Each row has a name. Each piece below is followed by the name of the row it came from, unless a question asks for something else. Each question is about the rows just above it.

j_977: [125 122  56 122 157 118 157  59 106 145  47 119 115 107 131  61 159  97
 146 101 176 136 137 116 177  61 163]
j_532: [137 136  81 127 119 122 136  71 121  72  72  90  95 104 135  89 128 121
 102  90 153 151 113 129 152  94 133]
j_388: [133 104 132 130 133 124 108 137 113 157 138 155 176 144 118 134 120 103
 143 158  92  87 132 115 123 122 143]
j_24: [109  86 104  92 181  98 147 130  91 156 104 175 136 115  91  82 171  83
 103 132 151  88 155  84 128  83 141]
j_180: [129 102 138 112 120 108 129 120 146 117 133 126 146 142 113 121 125 101
 132  97  82 139 136 122 129 150 144]
j_962: [127 103 122 122 117 131 114 133 122 142 135 137 152 149 118 134 107 107
 150 147  84  85 136 121 114 121 129]
j_868: [ 81  51 152  52 181  60 156 156 122 164 143 185 137 155  55  84 183  60
  96  80 119 156 171  69 105 141 138]
j_878: [182 133  82 153  92 168 146  74 167  75  96  89 147 181 164 128  95 121
 180 119  84 135 149 171 170 120 165]
j_641: [116 125 157 132 111 135 101 163 125 159 166 137 142 138 124 162 103 138
 145 158  98  99 119 128  97 147 107]
[109  86 104  92 181  98 147 130  91 156 104 175 136 115  91  82 171  83
 103 132 151  88 155  84 128  83 141] is in which row?  j_24
[ 55 155 137 185 143] is which row, read backwards?  j_868
q: [ 81  51 152  52 181  60 156 156 122 164 143 185 137 155  55  84 183  60
  96  80 119 156 171  69 105 141 138]  j_868
Which row holds this, read backwards? [159 125 163 101 135]  j_641
q: [127 103 122 122 117 131 114 133 122 142 135 137 152 149 118 134 107 107
 150 147  84  85 136 121 114 121 129]  j_962
Which row holds [125 163 101 135 111 132] read backwards?  j_641
q: [133 104 132 130 133 124 108 137 113 157 138 155 176 144 118 134 120 103
 143 158  92  87 132 115 123 122 143]  j_388

j_833: [190  56 102 176 111]
j_90: [114  87 129  98  74]
j_901: [114  87 137  86  85]
j_764: [139 146 129  98  74]
j_386: [106 104 126  99 137]
q: [114  87 137  86  85]  j_901
[102  56 190] is which row, read backwards?  j_833

j_304: [ 64 104 141 121 133 139 151]
j_624: [ 29 136 164 121 150 131 130]
j_94: [ 64 104 141 109  69 104 159]
j_525: [134 161  73 143 149 180  88]
j_662: [ 64 104 141 150 187 175 174]
j_5: [156  94  85 151 106 144 152]
j_63: [161 163  62 120 131 206  41]
[159 104  69 109 141 104] is which row, read backwards?  j_94
Which row holds [104  69 109 141] read backwards?  j_94
The one value in j_5 and j_304:  [151]

j_166: [149 143 141 146 138 139 133 131  80 134 112 144 117 130 167 155  98 126
 131 112 110 181 107 165  65 153 137  77 148 144 127 130 164 142 154 159
  98 123 120 124 128 119 126 124  97 154  75 127  78 126 130 152 155 123]
j_873: [150 122 124 115 113 146  86 124 124 132 110 184 139 161 160 126 127  94
 133 124 144 119 175  96 132 148 150 135  74 145 173 148 147 135 125 140
 156 144 132 156 147 148 100 156 136  94 110 156 131 120 124 116 130 125]
j_291: [ 49 114 172 118 101 129 138 146 117 132 167 130  94 131 105  62 121 115
 103 142 125 156 115 117 110 148 143 141 145 122 150 107 101 109 108 126
 135 115 171 142 106 153 153 144  98 103 137 104  95 132 151  96 143 122]
j_742: [ 49 114 172 118 101 129 138 146 117 132 167 130  94 131 105  62 121 115
 103 142 125 156 115 117 110 148 143 141 145 122 150 107 101 109 108 126
  94 115 171 142 106 153 153 144  98 103 137 104  95 132 151  96 143 122]
The row with [ 49 114 172 118 101 129 138 146 117 132 167 130  94 131 105  62 121 115
 103 142 125 156 115 117 110 148 143 141 145 122 150 107 101 109 108 126
  94 115 171 142 106 153 153 144  98 103 137 104  95 132 151  96 143 122] is  j_742
Which row holds [ 49 114 172 118 101 129 138 146 117 132 167 130  94 131 105  62 121 115
 103 142 125 156 115 117 110 148 143 141 145 122 150 107 101 109 108 126
 135 115 171 142 106 153 153 144  98 103 137 104  95 132 151  96 143 122]?  j_291
Which row holds this, read backwards? [130 116 124 120 131]  j_873
Which row holds [148 173 145  74 135 150 148 132  96 175 119 144] read backwards?  j_873

j_246: [ 22  70  77 122]
j_240: [127 103 123 155]
j_942: [136  50  91  67]
j_303: [155 115 196 217]
j_721: [ 34 183 104 133]
j_306: [113 161 116 106]
j_869: [ 22 154 137 117]
j_48: [178 107 118  83]
Which row holds this, read backwards? [155 123]  j_240
The one value in j_240 and j_303:  [155]
[117 137] is which row, read backwards?  j_869
Which row holds [91 50] read backwards?  j_942

j_914: [142 152 157 126  76  81 198 178  81 139 135 144  62  85 122]
j_135: [114 108 104 123 159 150  81  94 150 115 117 111 159 160 126]
j_827: [114 106 104 130 159 150  81  94 150 115 117 111 159 160 126]
j_260: [142 152 157 126  76  81 198 178  81 130 135 144  62  85 122]
j_825: [122 118 117 129 122 142  99 107 142 123 126 127 148 143 130]
j_617: [127 127 123 124 105  93 137 134 101 126 126 126  84 119 124]
j_360: [130 130 130 131 160 184 124 127 164 129 131 128 193 138 130]
[142 152 157 126  76  81 198 178  81 130 135 144  62  85 122] is in which row?  j_260
Which value is in both j_135 and j_360?  [160]
Shared by j_360 and j_135:  [160]

j_321: [100  57 151 119  99 104 163 105 164 152 175 134 118 166 166  92 131 113
  79 141  79  95 150 155 143 170 161 109 159 134 148  95 169 124 148 130
 106 122 106 171 112 107 151 108 150 107 112 149 138  85 123 131 182 125
  60 117 207]
j_52: [163 124  84 144 127 109 109  86 117 113  82 193 102 147 113 155 121 127
 119 152  56 156  97 203 132  80 168 123 161 192 133 160 161 138 126 102
 106 142 141  70 161 127 172 120 123 114 105 109 162 173 151 133  77 123
 119 153 103]
j_310: [122  79  86 125 117 180 130 104 150 120 126 201 110 167 144 142 118 112
 117 153  60 128 119 204 128 109 181 115 178 192 138 125 165 133 136 114
  90 129 142 117 149 112 194 119 147 108  94 126 170 138 148 148 101 114
  88 136 150]
j_227: [122 122  50 118 150 126 105 147 132  95  96 207 125 136 123 177 109 118
 114 139 100 146 104 180 104  83 153 137 159 194 117 139 139 136 118 122
  99 127 155 105 161 123 190 142 144 130 103 114 170 161 158 153  55 110
 143 139 181]
j_342: [195 126 148 170  97  99 126  34 103 142  92 140  98 146 105 113 140 139
 130 154  85 155 102 189 166  97 166 110 148 155 146 168 124 142 139  94
 127 154 158  54 142 132 126  96  93  98 121 112 130 163 129 108 131 142
  94 153 124]
j_948: [195 126 148 170  97  99 126  34 103 142  92 140  98 146 105 113 140 139
 130 154  85 155 102 189 166  97 166 110 148 155 146 168 124 142 139  94
 127 154 158  54 142 132 126  96  93  98 121 112 130 163 129 108 131 142
  94 160 124]
j_118: [163  87 132 150  92  89 142  48 131 144 117 166  98 168 131 109 133 122
 126 161  61 136 112 207 157 114 185 106 170 173 150 145 152 136 146 100
 106 143 146  88 141 119 157  99 118  93 127 122 151 144 137 124 138 134
  68 149 157]
j_814: [194 122 173 172  87  99 136  29 102 155 107 117  96 148 110  95 148 141
 135 152  93 149 112 178  80 115 161 106 139 134 150 165 124 137 145  99
 138 154 147  65 133 129 108  91  88  97 131 120 119 152 119 100 155 148
  84 154 137]
j_25: [158  81 150 154  86  89 149  43 135 154 129 150  98 168 136 100 137 127
 130 158  62 130 119 196 161 129 181 101 165 159 155 139 153 135 150 103
 112 143 138  98 134 119 147  93 116  91 107 129 143 131 131 117 159 134
  59 146 170]
j_193: [ 86  53 136 112 105 109 160 123 172 145 174 146 121 168 170 104 126 109
 124 139  82  93 151 151 130 167 163 112 159 145 145  90 173 125 143 134
 100 118 104 178 118 107 166 116 160 113 106 149 147  85 130 139 170 119
  67 114 202]
Where do [122 122  50 118 150 126 105 147 132  95  96 207 125 136 123 177 109 118
 114 139 100 146 104 180 104  83 153 137 159 194 117 139 139 136 118 122
  99 127 155 105 161 123 190 142 144 130 103 114 170 161 158 153  55 110
 143 139 181] appear?  j_227
q: [194 122 173 172  87  99 136  29 102 155 107 117  96 148 110  95 148 141
 135 152  93 149 112 178  80 115 161 106 139 134 150 165 124 137 145  99
 138 154 147  65 133 129 108  91  88  97 131 120 119 152 119 100 155 148
  84 154 137]  j_814
The row with [122  79  86 125 117 180 130 104 150 120 126 201 110 167 144 142 118 112
 117 153  60 128 119 204 128 109 181 115 178 192 138 125 165 133 136 114
  90 129 142 117 149 112 194 119 147 108  94 126 170 138 148 148 101 114
  88 136 150] is  j_310
The row with [195 126 148 170  97  99 126  34 103 142  92 140  98 146 105 113 140 139
 130 154  85 155 102 189 166  97 166 110 148 155 146 168 124 142 139  94
 127 154 158  54 142 132 126  96  93  98 121 112 130 163 129 108 131 142
  94 160 124] is  j_948

j_95: [157 119 161  50  80 101 113]
j_75: [140 127  88  64  62 126 138]
j_282: [ 91 111  23 167 107 118 141]
j_164: [149  96 145  82 144 106 156]
j_729: [124 142  35 115  80 119 145]
j_499: [130  81 140  68  82  96 170]
j_594: [120 151  31 149 104 146 144]
j_301: [119 157  42 145 127 179 140]
j_688: [157 119 161  50  80 101 161]
j_91: [124 142  35 120  80 156 105]
j_996: [ 91  96 104 167 107 118 141]
q: [157 119 161  50  80 101 161]  j_688
Which value is in both j_91 and j_594?  [120]
Where do [124 142  35 120  80 156 105] appear?  j_91
The one value in j_301 and j_164:  [145]
Which row holds this, read backwards? [111  91]  j_282
Which value is in both j_594 and j_996?  [104]
Where do [157 119 161  50  80 101 113] appear?  j_95

j_26: [ 61 172 190 133 157]
j_552: [166 218  34 133 166]
j_317: [190 167 218 166  56]
Which row holds this, read backwards? [218 167 190]  j_317
Which value is in both j_552 and j_26?  [133]
Which value is in both j_26 and j_317?  [190]

j_755: [ 64 121 117 116 121 130 150]
j_255: [212 171  99  82 155 117 131]
j_949: [198 170  88  70 162 164 132]
j_102: [ 43  90 140 152 116 122 152]
j_329: [ 50 112 114 125 129 127 140]
j_285: [198 153 116 115 146 144 100]
j_19: [168 129 173 183  91 110 132]
j_308: [190 139 130 115 140 131 109]
j_615: [ 43  90 140 152 116 105 124]
j_744: [179 212 169 165 109 105 104]
j_941: [171 119 172 173 102 104 112]
j_323: [198 153 116 100 146 144 120]
Shared by j_255 and j_744:  [212]
The one value in j_615 and j_755:  [116]
Which value is in both j_308 and j_285?  [115]

